One vector is turned by the same rotation once a step. Each row is the vector after some number of steps, and that number follows the row.
The counts run from 0 to 161.
[152 133 108 168 160 131 142  98  85 119 162 105 179  66 120 124 149 138
 170 138 126  91 127 176 133 104 121 161 113 129  90 112 162 148]
76
[151 172  94  92 142 169 149 128 108 138 134 116 121 168 111 140 110 102
 114 166 158 140 142 111  94 150 160 110  93  96 158 128  91 187]
109
[101 143 145 132 125 102  92 146 134 127 105 127 111 120 181 116 168 100
 112  65 143 103 160 121 170 122 145 123 104 114 146  80 126 137]
91
[124 157 140 152 119 141  92 154 124 113 163  86 138 109 125  89 168  73
 180 145 112 107 139 112 156 155 151 120  89 141 155 158 104 179]
89
[ 95 157 175  89 141 183 130 102 102 113 151 121  85 146 115 102 116 157
 110 141 151  99  62 128 101  91 144 131 143 114  96 104 146  89]
56
[106 135 152 172 145 107 124 151 127 111 112 126 166 143  77 140  92 130
  86 104 141 136 126 148 125  89 162  95 111 118 149  93  70 148]
111
[188 166 106 104 142 113 118  91 165 132 126 139 105 170 137  82 125 126
 119 114 175 156 129 114 145 105 116 150 135 111 110  92 187 126]
104
[102 165 181 137 146 165 106  89 157 162 128 145  96 104 116  81 148  87
 102 109 135 112 156 178 149  96 174 106 129 143 123 102 173  97]
156
[155 113 171 129 128  88 126  83 144 114  79 139 126 103 139 132 160 135
 119  67 165 141 175 127 107 123 123 145 103 161 125 103 160 167]
143
[150  90 125 136 144 103 110  56 139 141 108 117 158 110 147 115 161 113
 149 120 158 146 158 127 101 120 153 142  89 160 120  87 188 145]
144
[188  98 130  79 135  75 145 157  97  97 136  86 110 125 140 117 173 126
 136 123 132 110  59 112 178 141 134 144  95 142 122 121 103 148]
81
[135  95 101  76 143 101 152 106 110  98  73 132  87 143 152 136 116 127
 123 148 178 126  61 142 109 137 104 162 150 120 139 150 151 135]
13
[145 102 118 116 137 134  84 161  73 101 147 149 149 154 143 139  97 108
 113 119 122 112 162 147 102 107 120 132 150  77 143 157 172  75]
127
[138  99 160 119 121 132  78 114 159 107  89 122  92  82 122  89 109 144
 139 117 120 153 149 142 133  84 104 156 137 117 150 158 186 134]
34
[166 147 120 139 151 156 110 164  76 139 166 134 173 139 115 115  99 114
 141 124 110  95 130 147 129 135  83 124 113 105 124 167 183 110]
128
[130 105 132 112 115  83 132 139 122 109  78 133 134 124 184 141 154  73
 126  90 147 127 150 169 112 117 154 127 140 124 141 150 145 121]
22
[135  99 136 118 140 117 107 124  59  84 126 143 161 131 119 157 139 123
  96 103 145 128 160 122  44 153 153 104 116 115 155 172 120 147]
18
[164 109 151 112 125 155 115 109 101  80 108 113  75  94 109 117 133 127
 103  91 105  91 168 162 142 123 149 121 119 107 143 188  97 133]
86
[ 98  80  96 123 125 112 135 110 109 136 100 133 125 101 130 136 126 170
  96 133 138 147 190 167 104 120 123 182 157 139 107 164 139 179]
74
[129 103  87 178 125 123 106 109  97 120 133 126 156 102 142 125 127 161
 138 135 143 110 185 174 107  95 128 173 147 127 101 117 153 142]
75
[163 157 139 194 170 134 139 130 130 116 123 135 158 140 155 125 119 131
  92 107 103 156 165 158 142 135 135 125 138 140  67 144 160 136]
63
[109 104 120 111 183 122 147 146 112 129 136 112 110  73 110 123 114 114
 143 166  95  88  76 161 150 118  95 127 120 142 185 146 162 122]
137
[171 129 137 118  88 141 102 172 108 132  94 131 125 138 110 162 128 114
 114  98 142  95 166 133 128 178 104 102 123 108 125 175 161 175]
130
[125 143 156 183 107  95 115 158 141 143 105 121 129 140  93 127 134 128
 106  98  99 123 119 110 114 151 128 136 154 175 133  89  99 192]
50
[102 145 170 162 151 164 105  89 118  96 124 127 105 119 139 103 101 168
 104 137 116 128  67 145 116  67 145 136 140 127  80 105 139 119]
55
[168 142 120 110 139 115  81 125 119 142 168  97 113 117 134  98 118  98
 181 140 117  88 129 121  90 112 102 145 116 129 129  79 183  97]
36
[117 119 140 152 139  72 135 132 114 116 115 117 183 122 126 149 112 126
 130 116 158 121  69 156 144  91 127 138 137 128  97  83 150 139]
11
[130  95 118 108 147 124  85 120  97 157 163 134 166 102 111 131 118 139
 130 133 135  65 144 105 107 127 108 147  90 135 160  71 152 126]
140
[170 141 101 103 149 128 125 103 126 155 128 101 131 133 127 106 118 130
 109 147 121 138 154  85 101 173 157  96 109 150 127  56 152 137]
40
[137 142 139 103 146  88 170 107 128 119 103 126 123 129 137 128 118 113
 137 139 181 129  44 163 148 117 103 163 129 122  98 101 188 140]
12
[119 114 137 190 123 115 113 166 111 155 129 134 165 113  64 150  83 143
 116 141 114 105 152 169  92 135 123 154 153 110 141 131 128 169]
6
[117 108 128 174 158 107 105 153 163 115  84 114  55 121 136 114 112 143
 102 118  92 131 119 128 197 169 110 167 132 136 151 127 125 155]
94
[159  79  82 127 180 124 109  93  73 109 155 133 125 137 154  89 138 129
 104 129 111 136 138 128 165 123 154 163 100 151 125 135 140 105]
84
[ 95  91 172 114 201  92 124 126 144 110 153 114 168  73 132 119 136 108
 144 153 128 132 134 128 122 135 140 131 112 147 136 111 184  92]
32
[104 184 151  85 129 133 144 124 110 196 165 134 128 153 115  98 152  97
 129 108 139 110 144 113 100 103 122 138 122 150 181  94 139 161]
48
[174 147 185  75 130 143 116 162 114 152 174 143 155 157 125  95 134 122
  77 104 149 131 125  98 151 114 110 131 146 136  54 118 138 140]
60
[115 118 129 159 160  94 134 171 143 108 106 123 127 152 114 138  54 111
  95 135  96 147 114 155 141 127 134 138 165 111 143 138 117 106]
2
[141 121 126 117 110 164 115 154 104 148  80 119  59 113 119 122 133  92
 140 123 110  85  86 166 175 152  99 118 130 136 164 162 168 150]
25
[123 128 120 136 125 130 116 160 123 124 117 116 136 148  90 138  88 110
  92 162 119 136 139 115  85 142 193 101 111 101 162 109  64 183]
110
[ 91 106 115 159 154 134 115 134  66 152 119 129 116 128 147 134 128 136
 116 112  99  77 135 128 103 157 105  93  91 126 173  91 164  90]
27
[159 191 118 111 161 175 162 106 117 133 123 118 107 174  90 125  94 152
 104 129 148 126 125 131 130 120 120 102  99  96 139 111 114 146]
108
